In the rows, 128 means zero.
Each path below is one point turned by a fixed rotation once a step. After each direction that follows a path, write how fast that rotation turns it, in degrees per step (0 if it stays still).
Each turn is a multiple of 5 degrees from 10 to 175, or 0.
Each row of a path follows its step; steps can be skipped.

step 0: [126 121 124 123 125 137 140 129 136 132 121 123 142 138 126 117 127 122
 143 125 113 141 128 115 144 118 140 128 125 131 123 130 127 132 109 118
 123 133 125 135 130 123 127 119 134 131 148 140 129 128 134 137 129 131
 129]
step 1: [138 112 124 130 132 121 120 119 139 127 129 136 135 130 122 108 128 117
 135 119 126 123 107 136 121 119 136 122 133 122 123 110 132 132 130 129
 127 125 124 130 131 134 125 129 127 124 140 108 113 137 123 123 126 136
 128]
step 3: [121 128 125 129 124 135 130 118 139 143 130 129 133 136 114 118 135 115
 134 119 118 131 120 110 129 113 142 118 115 131 120 124 126 123 125 132
 128 121 124 138 115 130 130 132 117 127 133 112 119 138 131 124 132 137
 133]
step 4: [128 143 127 129 134 124 127 120 129 110 126 135 139 124 128 125 136 114
 110 116 128 125 119 125 126 125 146 131 142 120 124 123 126 149 130 134
 126 123 131 121 134 133 137 137 133 132 137 121 111 126 134 126 131 118
 127]
step 5: [119 131 126 135 136 139 136 124 132 133 129 114 143 132 126 135 135 123
 128 132 111 144 122 117 138 119 141 120 115 134 131 122 124 128 118 134
 126 119 129 131 126 115 142 135 121 124 141 143 130 126 133 115 127 137
 124]
step 6: [140 124 118 121 129 122 131 122 138 134 127 140 131 126 123 114 152 121
 125 122 123 144 117 123 131 130 138 124 145 120 120 123 125 141 130 120
 124 116 137 131 129 131 128 125 117 132 137 126 115 141 132 135 126 125
 129]
step 7: [134 132 134 126 141 135 124 119 131 113 131 123 149 134 128 125 115 128
 131 134 122 132 113 123 131 122 133 129 140 123 139 116 123 136 124 130
 118 127 122 123 139 123 127 133 122 123 143 143 122 115 135 113 116 131
 124]
step 8: [129 121 124 124 136 140 126 129 121 147 120 128 121 134 125 119 140 132
 143 134 112 138 119 118 124 120 139 115 132 127 111 126 132 131 133 124
 129 126 135 140 125 122 132 126 121 124 144 128 114 128 139 130 126 136
 137]
step 9: [133 135 131 124 127 135 126 121 136 113 133 140 137 135 125 116 128 128
 127 129 129 123 121 106 126 124 140 130 139 115 134 120 130 143 133 120
 119 128 111 138 140 139 116 138 124 130 134 119 115 128 127 120 132 124
 132]
step 10: [118 128 116 134 142 139 124 132 117 121 125 118 137 133 130 129 123 123
 124 135 113 120 115 118 126 116 135 127 125 119 115 127 126 131 132 135
 131 129 134 142 118 120 139 144 138 125 143 130 126 126 144 121 121 139
 129]
step 11: [120 133 117 124 123 127 127 122 141 132 126 134 128 127 126 116 149 132
 127 127 116 133 122 110 137 135 144 130 123 125 119 129 145 135 130 117
 125 117 124 138 142 132 133 134 129 135 136 125 117 131 119 124 145 131
 127]
step 12: [125 128 110 134 126 128 127 127 132 109 134 126 147 132 131 130 129 115
 118 132 124 125 109 120 132 117 135 130 140 119 129 118 115 125 134 126
 128 120 129 138 139 126 127 131 128 134 130 127 128 130 137 120 111 132
 111]
[127 125 127 126 127 128 126 128 130 135 131 127 125 124 129 123 129 133
 126 124 125 130 129 129 125 127 127 127 128 124 128 128 130 127 129 128
 127 128 128 124 127 130 131 130 128 130 129 124 127 131 128 127 129 128
 127]	145
[129 129 126 123 124 126 126 132 131 125 126 129 127 126 125 127 131 126
 128 128 130 131 128 125 129 123 127 130 128 127 130 129 123 125 127 125
 127 126 126 129 126 129 124 127 128 127 128 124 127 129 126 128 126 127
 131]	130
[130 127 129 131 129 124 130 129 130 127 129 130 128 130 127 126 131 126
 125 125 127 123 126 129 126 129 129 129 130 127 131 125 129 125 130 126
 126 130 124 130 129 129 128 124 124 133 127 128 129 130 131 129 129 126
 131]	135
[127 134 129 130 129 125 129 128 130 129 129 127 128 127 129 131 131 125
 127 126 124 134 128 128 127 128 127 129 130 127 130 130 127 128 128 131
 128 123 130 125 129 126 127 126 125 130 124 131 127 129 128 128 126 127
 124]	45
[129 126 128 133 127 127 129 124 129 128 128 130 125 132 128 129 126 125
 127 130 129 130 130 128 126 124 126 126 128 126 129 129 124 121 130 130
 127 130 128 129 127 124 130 130 128 128 131 128 129 131 128 127 126 134
 126]	155

step 1: [132 121 131 140 119 132 145 128 117 122 135 120 122 134 121 131 112 114
 128 125 117 133 127 129 127 142 130 135 128 138 131 126 121 136 126 151
 141 117 137 120 142 133 116 123 132 135 137 127 116 122 134 119 121 123
 133]
step 2: [141 120 136 124 131 123 133 117 130 146 139 123 134 116 141 123 132 121
 116 138 120 129 133 125 121 132 121 130 134 155 124 139 130 138 135 121
 131 132 125 127 136 115 127 129 122 122 120 115 134 122 121 135 140 119
 132]
step 3: [126 111 118 137 136 125 118 122 146 126 128 120 124 124 109 146 135 136
 140 129 137 125 132 129 133 122 124 134 139 131 134 132 120 131 124 111
 112 131 134 118 121 123 122 126 117 124 129 124 128 134 117 130 117 116
 135]
step 4: [128 130 134 128 119 117 123 123 118 127 136 132 118 136 134 143 136 125
 133 123 140 130 118 105 134 115 132 126 110 120 128 118 128 125 131 133
 115 125 129 137 128 132 120 136 132 130 114 124 106 127 129 142 130 119
 126]
step 5: [122 141 129 118 125 133 130 130 129 145 136 131 133 122 123 137 138 130
 121 137 119 124 118 136 143 133 148 135 128 120 114 132 129 103 143 132
 139 134 125 130 136 136 136 130 122 134 138 126 126 134 128 136 128 133
 124]
step 6: [123 132 130 122 137 125 124 117 139 117 127 123 139 139 131 125 116 121
 122 150 129 130 131 114 135 140 125 129 133 123 134 118 125 119 115 128
 122 140 135 130 125 129 121 120 133 132 145 141 151 128 137 131 136 137
 123]
step 7: [113 122 129 137 127 128 125 128 116 122 125 129 129 125 134 142 114 125
 124 116 118 146 125 130 107 125 119 113 129 120 132 132 123 130 120 113
 124 130 120 141 145 138 132 112 125 127 124 128 133 130 127 125 132 140
 138]
step 8: [133 113 134 130 118 113 120 140 129 139 118 142 138 122 138 119 120 125
 132 112 135 124 127 145 142 119 122 120 129 131 129 134 128 126 140 121
 123 127 134 119 120 128 146 133 139 131 122 128 132 133 122 123 141 136
 122]
step 9: [137 131 121 131 123 136 133 130 139 123 127 145 123 133 129 112 127 141
 140 112 145 119 140 137 112 134 138 125 123 122 128 111 121 120 125 138
 122 136 128 127 125 120 138 126 119 130 135 130 132 118 130 134 115 119
 124]
step 10: [135 135 125 123 132 148 127 132 125 114 135 116 114 133 136 113 134 130
 119 128 123 125 128 134 128 114 125 122 118 131 116 128 127 129 113 124
 139 116 115 129 127 129 119 124 128 130 122 124 121 133 137 125 132 125
  99]
step 11: [131 119 120 124 135 128 127 134 129 133 107 128 127 121 119 129 135 127
 131 135 121 127 114 127 139 128 122 125 138 132 130 134 139 145 130 145
 152 122 117 127 137 141 123 131 125 124 135 141 140 113 122 122 118 127
 124]
step 12: [123 127 141 135 135 126 128 124 116 119 115 118 141 129 131 124 127 134
 122 137 126 117 139 121 124 145 119 130 123 118 132 125 125 142 137 124
 133 122 136 127 126 115 127 146 115 129 117 130 130 121 132 122 135 112
 148]
[127 131 128 126 130 124 132 128 126 131 127 132 128 131 128 132 129 127
 127 131 131 134 131 129 131 128 129 130 128 125 130 129 126 125 128 123
 125 131 129 128 129 131 127 127 127 126 127 128 127 128 130 129 128 131
 127]	35
[129 127 128 126 128 131 127 128 128 123 125 127 125 126 130 128 124 124
 127 127 124 128 128 127 132 132 128 129 128 130 128 131 129 129 125 127
 130 135 127 128 130 128 127 130 127 124 130 125 128 128 128 132 126 129
 127]	80
[130 130 129 130 130 131 125 128 127 127 123 125 131 130 131 130 125 133
 127 131 133 129 128 129 127 129 127 131 127 129 127 126 126 128 129 128
 127 129 127 124 125 124 129 126 127 130 131 129 128 128 126 132 123 130
 130]	120
[126 127 130 130 132 128 128 131 129 128 129 131 130 123 133 124 132 127
 127 128 131 128 125 127 128 128 129 132 131 128 129 130 129 130 132 128
 128 130 126 126 127 134 128 128 128 130 132 126 129 129 129 129 128 126
 129]	120
